One turn sends every row of this set to another row. A few are shown first. Where does it send the rows asked after them?
darom: -22 98 157 149 -118 232 314 -192 19 -83 -84 -109 -10 -27 -39 81 106
Rigu: 102 -215 138 -17 -49 192 105 -159 -138 29 61 1 -213 -10 103 -58 273
tofor: 34 -324 87 4 39 227 2 78 -177 90 6 127 -172 -71 -87 45 36
piz: 154 187 250 75 40 160 91 -58 -86 267 -265 -52 -151 81 -28 -289 93
Reg: -106 -38 25 158 -182 186 207 -159 130 150 -220 10 -22 -44 91 187 55
Fofot: 234 -212 141 73 88 263 -132 -169 -138 186 -199 166 -102 -35 43 -24 253
Zaku: 95 55 290 86 168 22 -103 48 102 50 -163 -16 -226 -184 101 -94 209
lat: 318 -118 241 -22 152 123 -74 -8 -44 87 39 130 -123 -42 93 -30 173
tasal: -72 167 152 170 -21 84 298 -89 -186 -2 -247 -42 173 -43 -27 -49 -84
Nid: -100 -24 124 110 121 -66 176 -93 -279 16 -317 -179 -63 -128 10 -197 75
suv: 227 170 234 69 14 141 113 -103 -83 270 -211 -15 51 180 -73 -234 -41
vav: -44 -325 -67 53 1 6 125 -250 -39 140 -233 -164 -94 -48 44 107 122
fam: 275 17 204 -1 75 118 68 -125 -202 278 -194 -50 -89 160 -56 -281 71
bir: 171 121 208 61 115 5 66 -122 -103 246 -284 -169 -49 128 -96 -296 -13
tekal: 340 25 223 40 76 140 62 -62 34 9 38 115 178 52 -25 111 -26
Pulo: -22 -165 100 100 -8 118 11 57 -14 63 5 97 121 49 -153 117 -231
Res: -185 -79 178 140 11 133 -76 172 63 114 -125 106 -215 -140 -7 -25 -20
rol: 56 -38 180 26 -47 187 127 10 -296 150 -50 223 -76 -33 179 -177 114
moko: -134 81 251 143 -82 3 -13 -60 213 80 -65 -43 -155 -36 179 -134 91
soru: 101 -118 165 46 -69 -7 29 -195 66 57 113 -22 158 172 57 -8 -102
kido: 11 -302 -26 46 -64 -42 18 -228 51 226 -120 -30 64 75 91 97 -59
vopog: -157 -241 76 113 158 -49 -39 29 -64 31 -203 -163 -120 -117 -174 -8 -78
Bop: 113 67 114 225 49 301 128 -244 -50 30 -383 -2 116 -53 -148 134 119
tud: 212 143 180 60 62 174 203 -135 -188 195 -288 -128 -55 113 -131 -202 70
somo: -113 26 212 88 42 -83 -36 26 -112 177 -180 42 -95 -69 205 -293 11
lasak: -128 -107 46 135 -109 -10 12 -136 214 250 -205 1 -31 -20 172 63 -21
morot: 124 -90 116 21 3 42 166 -125 -306 91 -37 91 218 99 29 -84 -126
lifa: -10 148 108 -14 12 49 -34 -60 -96 -88 -255 18 99 -223 -272 142 92
Puve: -16 -216 -4 65 -125 213 155 -177 -11 175 -182 34 -176 -84 116 131 214
mudeg: 134 -38 125 -133 -7 132 -167 -25 -180 32 -69 228 5 -163 -142 91 162
Gop: 215 -86 153 139 45 155 -128 -217 10 189 -173 166 248 118 -21 60 -63
govi: -111 -67 76 158 7 245 200 32 -74 -53 -203 -59 -39 -118 -237 155 -44
mafib: 109 40 114 -83 -8 33 -138 -73 -109 -16 -101 136 224 -107 -225 146 -13
geza: 212 97 170 102 148 126 222 -130 -27 -118 -172 -141 117 -81 -174 154 56
bubot: -22 -193 94 67 89 -135 71 -249 -53 -43 -108 -325 -77 -18 -39 -75 96
Fuze: -33 18 113 -40 115 -100 -213 -51 -104 -20 -251 -37 -30 -250 -219 25 140
zof: -9 78 181 -61 14 5 -279 38 -14 61 -165 175 -58 -223 -77 0 149
sile: 53 -124 104 192 214 -30 -119 -278 -40 86 -425 -186 26 -62 -99 -29 90
Pineb: 89 50 213 127 255 -118 8 -86 70 -57 -260 -265 -48 -141 -79 -16 92
Sose: -9 59 219 224 64 126 -195 -92 130 196 -354 79 -120 -91 89 -98 167

mafib turns into -> Fuze
lasak turns into -> kido
govi turns into -> Res
Now find these:
geza turns into -> Zaku
Bop turns into -> Sose
Rigu turns into -> darom
fam turns into -> tud
tasal turns into -> somo

